[[41 22 21]
 [22 19 24]
 [30 25 17]]
->
[[41 22]
 [22 19]
 [30 25]]

[[  5   1   0]
 [ -8  14   5]
 [  5  24   8]
 [ 13 -35 -14]]
->
[[ 5  1]
 [-8 14]
 [ 5 24]]

[[-25  37  -4]
 [-19  16  -9]
 [  5 -36  10]
 [-26  37  11]
 [ -7   7 -43]]
->
[[-25  37]
 [-19  16]
 [  5 -36]]

[[ -6 -37  35]
 [  3 -45  37]
 [-10 -40  39]]
->
[[ -6 -37]
 [  3 -45]
 [-10 -40]]

[[ 22   6   5]
 [-16   0   6]
 [ -8  -1 -34]]
->
[[ 22   6]
 [-16   0]
 [ -8  -1]]

[[ -7  21  17  37]
 [ -7  22  17  37]
 [-32  12  28  40]]
->
[[ -7  21]
 [ -7  22]
 [-32  12]]

[[ 32  10   5   6]
 [-30 -11   4  12]
 [ 32  11   1  -3]
 [-25 -10   8  19]
 [-30 -11   4  11]]
->
[[ 32  10]
 [-30 -11]
 [ 32  11]]
---
[[-12  -7 -36]
 [ 36  15  -1]]
->
[[ -1  15  36]
 [-36  -7 -12]]

[[-34  29 -23 -27  33 -40  24  25]
 [ 32 -31   8   6 -22  15 -33  -9]
 [-32  28 -29 -27  30 -33  29  20]
 [ 27 -27   6   9 -18  14 -28 -14]
 [ 28 -26   5  -2 -25  13 -17   2]
 [-31  28 -28 -27  29 -33  27  21]
 [-33  30 -13 -23  27 -30  29  24]
 [ 21 -19   6   7 -16  15 -14 -11]
 [ 33 -32   6  -7 -32  13 -19   7]
 [ 27 -27   5  10 -20  14 -29 -12]
 [-32  29 -24 -26  29 -32  28  21]
 [-33  29 -25 -26  29 -33  29  20]]
->
[[ 20  29 -33  29 -26 -25  29 -33]
 [ 21  28 -32  29 -26 -24  29 -32]
 [-12 -29  14 -20  10   5 -27  27]
 [  7 -19  13 -32  -7   6 -32  33]
 [-11 -14  15 -16   7   6 -19  21]
 [ 24  29 -30  27 -23 -13  30 -33]
 [ 21  27 -33  29 -27 -28  28 -31]
 [  2 -17  13 -25  -2   5 -26  28]
 [-14 -28  14 -18   9   6 -27  27]
 [ 20  29 -33  30 -27 -29  28 -32]
 [ -9 -33  15 -22   6   8 -31  32]
 [ 25  24 -40  33 -27 -23  29 -34]]

[[ 18  -2  33  18 -26  16  41  -4  16  16]
 [ -9  19  -7  -8  -9   6 -14  20  -9  -9]
 [-40  20  -9 -40  21   6 -16  21 -39 -39]
 [ 14  11   8  14 -27   9   7  11  12  12]
 [  8   6  18   8 -19  12  21   5   6   6]
 [-15  13   4 -15   0   9   2  13 -16 -16]]
->
[[-16 -16  13   2   9   0 -15   4  13 -15]
 [  6   6   5  21  12 -19   8  18   6   8]
 [ 12  12  11   7   9 -27  14   8  11  14]
 [-39 -39  21 -16   6  21 -40  -9  20 -40]
 [ -9  -9  20 -14   6  -9  -8  -7  19  -9]
 [ 16  16  -4  41  16 -26  18  33  -2  18]]

[[-16  16 -29]
 [-10  -9 -23]
 [-27  25  18]
 [ 12   1 -28]
 [ 32 -30  25]
 [-29  23 -19]
 [  6  31  35]
 [-13 -30  20]
 [ 25   1 -10]
 [ 27  28  -7]
 [-21   4  35]
 [-14   1  34]]
->
[[ 34   1 -14]
 [ 35   4 -21]
 [ -7  28  27]
 [-10   1  25]
 [ 20 -30 -13]
 [ 35  31   6]
 [-19  23 -29]
 [ 25 -30  32]
 [-28   1  12]
 [ 18  25 -27]
 [-23  -9 -10]
 [-29  16 -16]]

[[-10  -1   8  -1   5  -9  -1   0]
 [  1  43  -1 -37   0   1 -37  35]
 [-23  -4  19  -1  11 -22  -1  -3]
 [ -2   4   1  -4   1  -2  -4   3]]
->
[[  3  -4  -2   1  -4   1   4  -2]
 [ -3  -1 -22  11  -1  19  -4 -23]
 [ 35 -37   1   0 -37  -1  43   1]
 [  0  -1  -9   5  -1   8  -1 -10]]

[[ -8  24  -4   7  24 -19   1  10  -5  22  23]
 [ 17  -9  11 -15 -10   3  -2 -23  13  -8  -9]
 [ 10  20   6 -12  21 -20  -4 -17   6  21  19]
 [ 20  15  11 -25  16 -18  -6 -32  14  14  14]
 [ 13 -22   8 -16 -22  18  -4 -20   9 -21 -20]]
->
[[-20 -21   9 -20  -4  18 -22 -16   8 -22  13]
 [ 14  14  14 -32  -6 -18  16 -25  11  15  20]
 [ 19  21   6 -17  -4 -20  21 -12   6  20  10]
 [ -9  -8  13 -23  -2   3 -10 -15  11  -9  17]
 [ 23  22  -5  10   1 -19  24   7  -4  24  -8]]

[[ -3   1  11 -20   6  22  17  22   2 -14  -8  -8]
 [  1  -4   3 -16 -22 -22  -5   4   0   3 -36  -7]
 [-19  12  31  12 -26   7  11  33   6  22  25  32]
 [  4  -8   3  -7  -8 -25 -16  33   2  13 -11  -2]
 [ 15  17   1  19  15  -1  -5   2  18  15  24  10]
 [-22  -6  -6   4  -6  10 -10 -37   8  -4 -29  13]
 [ 12  -8   9 -25  -3 -33  -1 -10  13 -20  11  10]
 [-42  18   6 -20   4  25  19  37   3  -5  13  26]]
->
[[ 26  13  -5   3  37  19  25   4 -20   6  18 -42]
 [ 10  11 -20  13 -10  -1 -33  -3 -25   9  -8  12]
 [ 13 -29  -4   8 -37 -10  10  -6   4  -6  -6 -22]
 [ 10  24  15  18   2  -5  -1  15  19   1  17  15]
 [ -2 -11  13   2  33 -16 -25  -8  -7   3  -8   4]
 [ 32  25  22   6  33  11   7 -26  12  31  12 -19]
 [ -7 -36   3   0   4  -5 -22 -22 -16   3  -4   1]
 [ -8  -8 -14   2  22  17  22   6 -20  11   1  -3]]

[[-16 -14   2 -18  -4 -12  -9  33 -12 -10  -8  -9]
 [  5 -13 -29  -9  31  15   6  -9  -6 -12   3 -24]
 [ 14  15 -11  31  -1   0 -10 -16   3  26   0  -4]]
->
[[ -4   0  26   3 -16 -10   0  -1  31 -11  15  14]
 [-24   3 -12  -6  -9   6  15  31  -9 -29 -13   5]
 [ -9  -8 -10 -12  33  -9 -12  -4 -18   2 -14 -16]]

[[-15  17   2 -14   1 -22  16  12  13]
 [-10   4   5  20  -3  23   8  -8   6]
 [ -9   6  -1   6 -17 -17  -1   3   7]
 [ 11  13 -10   0 -39 -10  29 -17   1]]
->
[[  1 -17  29 -10 -39   0 -10  13  11]
 [  7   3  -1 -17 -17   6  -1   6  -9]
 [  6  -8   8  23  -3  20   5   4 -10]
 [ 13  12  16 -22   1 -14   2  17 -15]]
